Each row is where one point has got to under a steady rotation. How many ticks took it there?
The counts run from 0 to 210.
[ 98 136 140 109 126 121 123 102 131 126 118 145 118 111  74  94 128  87
 125 108  62 136 105 139  97 140 163 168  82  80 124  84 121 183 154 112
 119 116 134 110 132 148 110 156 123  83 107 118] => 50
[ 78 100 143 122 193 119 113 151 144 117  95 127 161  99 126  91 144 143
 106  74 130  95  85 107 143 162 132 128 114 126 113 127 131 164 165 113
 117 175  85 105 124  89 117 132 145 116  79 122] => 64
[100  85 173 123 153 151 130 129  95  85  92 195 124 165 126 161 121 143
 119 108 141 149 117 137 126 158 148 138 123 150 133 131  88 132 121 117
 113 166 138 108 124 161  91 137 128 165  81  73] => 78
[112  91 163 112 144 168 151 137  73 139 104 199 122 157 151 166 118 150
 100  91 121 142 114 123 138 144 139 145 109 162 128 124 100 125 103 127
 134 155 143  96 142 140 134 126 146 137  93  56] => 80
[ 97 109  98 141 159 158 175 109  81 129  82 125  85 120 137  89 149 122
  99 143 146 155 102  94 147 136 105  85 105  99 165 131 123 161 118 120
 137 138 114 130 163 123 189 102 116  97 129 109] => 106
[ 98  79 154 110 160 153 135 115  97 125 102 184 122 157 117 144 145 120
  96 111 116 143 118  83 149 137 140 127  75 196 117 160  99 125 122  84
 118 149 132 112 143 134 107 143 135 164 112  97] => 84
[135 123 120 115 144 158 140 139 127 193  88 144 140 107  92 154 149 114
 110  84 149 114 141 130 174  94 152 144  87 143 108 175 109 154 142  89
 125 136 102 126 161 114 132 188 122 155 153 147] => 22
[141  86 130 132 100 123 177 137 132 127  87 122 121 133 141 137 149 154
  90 129 108 182 125 119  98 114 151 129  86 126 130 123 127 178 151  73
 130 148 134 137  84 126 140 126  68 156 145  95] => 95
[131 116 189  94 130 152 110 111 141 151 102 184 114 148 107 137 152 133
 136 127 113  92 101  94 127 166 124 151  91 146 121 135 100 181 173  93
 132 109  91  83 146 112 141 141 114 114 112 118] => 191
[110 106 140 126 155 118 156 143 117 110  88 127 144 109 106 170 103 121
  95 126 127  67 143 126 118 108 151 104 151  69 136 100 137 171 136 143
 125 132  82 104  96 145 115 172  94 147 151  87] => 136
[131  93 100 114 121 179 126 137 118 132  73 184 120 121  89 139  97 121
 141  89 157 136 141 147 181  99 153 163 118 140 110 168  83 148 118 131
 132 144 125 120 136 164 134 180 105 159 121 139] => 16
[136 107  97 114  99 150 122 172 182 133  48 142 141  82 128 102 119 138
  97  81 112 150 112 127 116 110 155 155  98  95 121 140 140 135 133  99
 116 159 125 150 124 146 129 151  97 142  83 133] => 163
[128 121  96 119 168 157 152 127 106 154  92 143  94 130 110 137 142 130
 128 108 143  94 141  82 140  90 108 148 143 130 112 132 138 163 180 133
 135 165  64  64 145 114 153 140 121 126  94 164] => 126
[ 87 116 166 130 175 126 148 148  85 111  92 139 143 135 133 168 126 157
 107 101 142 132 116 165  97 163 165 136 145 104 142 107 107 142 111 122
 128 168 123 106 111 115 109 134 143 136  89  48] => 73
[106 114 164  98 142 121 131 112 123 128 118 135 121 131 123 128 163 138
 102 147 104  94 109 111  73 162 145 101 106 105 142 100 126 201 177  82
 128 116  90 102 126  78 109 137  92 121 124  92] => 198
[ 89 105 145  97 170 122 115 162 144 123  90 133 155 102 127  85 128 139
 104  70 115  92  74  99 149 159 130 143 112 130 103 124 139 162 163 121
 125 162 100 105 110 101 130 137 144  90  97 118] => 63
[133 127 180  97 128 149 128 122 122 145 100 173 102 158 122 155 142 142
 121  78 119 115 131 120 130 120 115 200  79 162 100 133  96 180 160 116
  94 135 124 109 167 114 153 145 102  97  95 122] => 188
[123 142 155 120 140 156 144 134 134 126  79 136 118 134  99 112 133  74
 100 122 116 106 107 119 139 131 102 136  86 115  99 117 117 146 115 110
  88 106 134 147 191 156 142 160 123  47 142  96] => 42
[116 110 113 163 134 140 139  97 132 153  88 166 134 110  82  99 158  74
 115 126 108 138 164 118 130 117 146 111 123 108  97 141 128 127 102  92
 143 149 112 106 175 130  84 169 146 158 103  86] => 152
[115 148 185  92 131 143 107 126 122 109  77 165 100 149  95 169 114 141
 141  92 131 132 123 167 115 143 140 194  77 114 138 128  82 170 123 120
  99 116 138 119 148 157 132 148 102 122 106 125] => 183
[111 112  91 108 107 194 125 132  78 123  84 184 115 123  92 145  94 117
 147 118 153 156 136 165 128 118 173 147 153  92 138 143 100 134 104 127
 169 142 130 108 123 168 131 169 128 141 107 113] => 12
[102 137 149 124 143 142 138 113 125 134 105 146 124 112  93  97 142  74
 101 134 100  99 104 106 148 147 121 129  79  92 132 102 114 160 116 113
  89  98 122 141 198 151 136 165 130  63 132 110] => 43
[158 115 154 120 113 172 148 162 156 112  72 139 138 129 113 151 120 119
  92 156 136  94  96 127 135 130 114 135 103  86 144 111 106 153 130 122
  90 109 125 165 178 172 140 167  73 108 127 104] => 36
[140 116 129 113 119 147 171 121 109 161 107 147 112 123 118 145 159 133
  94 140  95 173 108  97  83 141 168 105  75 133 139 139 143 153 136  43
 165 135 126 100  91 118 120 132 118 159 134  93] => 92
[116  94  83 119 110 171 142 143  81 161  96 179 112 119 128 143 103 143
 123  77 147 156 151 160 159  76 160 171 136 113 134 136  93 151 115 151
 139 159 122 131 161 139 142 165 120 147 109 119] => 14
[114 120 121 101 183 138 137 133 115 145 100 122 132  93 102 153 121 110
 107 108 120  51 129  81 144 108 136 124 133 112 117 127 148 163 164 124
 132 127  54  75 108 129 140 164 123 134 154 143] => 130
[160 138 142  93 123 158 147 172 139 159  85 122 142  94  97 188 122 128
  91 127 121 106 104 127  96 117 157 136  89  69 155 115 140 151 145  84
 105 119 102 144 138 144 121 188  98 147 139 121] => 30
[ 67 102 167 120 185  86 132 147 112 116  92 115 170 102 126 128 123 144
  91  69 131  97 106 158 126 166 160 112 128 105 135 121 115 173 132 128
 117 153 111 118  92 104 129 144 126 117 130  74] => 69
[143  96 126 116 113 137 169 150 142 111  76 116 105 134 143 144 125 156
  87 129 112 177 110  99  98 107 148 125  69 125 133 128 135 164 148  51
 107 144 137 139  82 141 122 116  74 153 145 112] => 96
[111 142 176 111 123 127 120 122 115 129  78 159 105 138 105 168 128 140
 134  82 138 146 141 180 123 139 139 187  91 101 145 120  75 178 126 140
  82 122 148 133 152 136 139 147  89 121 107 114] => 182
[166 136 147 125 113 138 168 142 142 169  86 112 139 109  78 167 151 128
  99 119 145 120 141 159 104  94 155 145 116 100 122 147 126 180 154  86
 110 142 101 153 134 124 134 189  73 147 149 107] => 28
[147 137  90 129 102 153 129 143 158 163  74 158 135  90 102 116 141 117
 111 104  96 168 130 138  84 118 172 150 114  73 112 135 159 122 121  71
 153 154 122 117 126 136  89 163 128 140  83 102] => 159
[ 94  69 162 118 142 147 135 118 107 110  95 191 117 158 117 128 132 122
 101  96 128 140 125 107 158 134 135 131  81 197 109 164  90 150 136 105
 119 151 147 109 120 153 120 148 118 161 116  95] => 83
[114  85 123 135 125 179 134 117 122  89  82 184 114 141  89 121 116  86
 108 139 128 111 149 112 133 102 111 109 163 130 106 130 127 128 122 136
 114 163 111 120 169 188  94 174 113 143  81  82] => 145
[110 122 171  88 155 124 125 122 133 133 105 134 130 119 131 151 158 136
 106 127  98  79 113  94  92 156 151 122  76 105 119  93 133 187 164  60
 113 102  92 107 119  86 104 146 116  99 141 108] => 197
[ 78  89  67 116 148 141 148 140 103 129  71 116 122  93 156  87 114 117
 101  84 140 104 134 110 155 108 148  88 147 103 105 142 142 150 105 103
 164 132  91 111 129 106 154 142 129  95 150  92] => 1
[131 134 135 152 121 136 130 116 145 120 106 142 115 132  83  97 154 115
 152 116  87 163 118 177  92 134 143 193 119  78  97  85 119 174 168 116
 110 157 137  93 138 121 102 133 113  92  67 106] => 53
[135 100 133 128 118 173 171 145 122  91  78 150 125 140 112 165  91 110
 104 120 123  89 149 135 119  93 123 126 179  92 103  96 133 135 108 150
 123 136 121 118 133 181 119 167 110 113 125  47] => 141
[153 125 112 138 106 166 120 163 177 132  35 162 149  86 118  97 137 137
 117 115 149 150  97 126 127 144 133 133 116  75 134 147 127 132 122  97
 141 155 111 132 145 130 129 134 110 143  64 124] => 165
[ 93 124  97 127 183 134 171 110  83 112  72 102  83 128 110 106 128 104
 113 115 142 162 126 101 154 120 124 121  82 102 128 140 113 154 103  86
 103 120 136 121 135 150 166 120 113  81 176 137] => 109
[144  96 112 116 126 149 156 148 138 117  70 129 107 130 148 157 140 159
  97 147 122 172 104  80 104 123 151 115  65 104 151 114 133 147 134  56
 111 147 125 134 102 135 112 102  93 160 123 124] => 97
[ 87  67 118 106 142 169 145 151 113  65  90 141 113 160 169 110 101 132
 113 124 107 111  94 107 145 137 124 125 108 114  95  89 112 149 122 100
 110 122 136 125 139 134 113 123 127  64 124  75] => 209
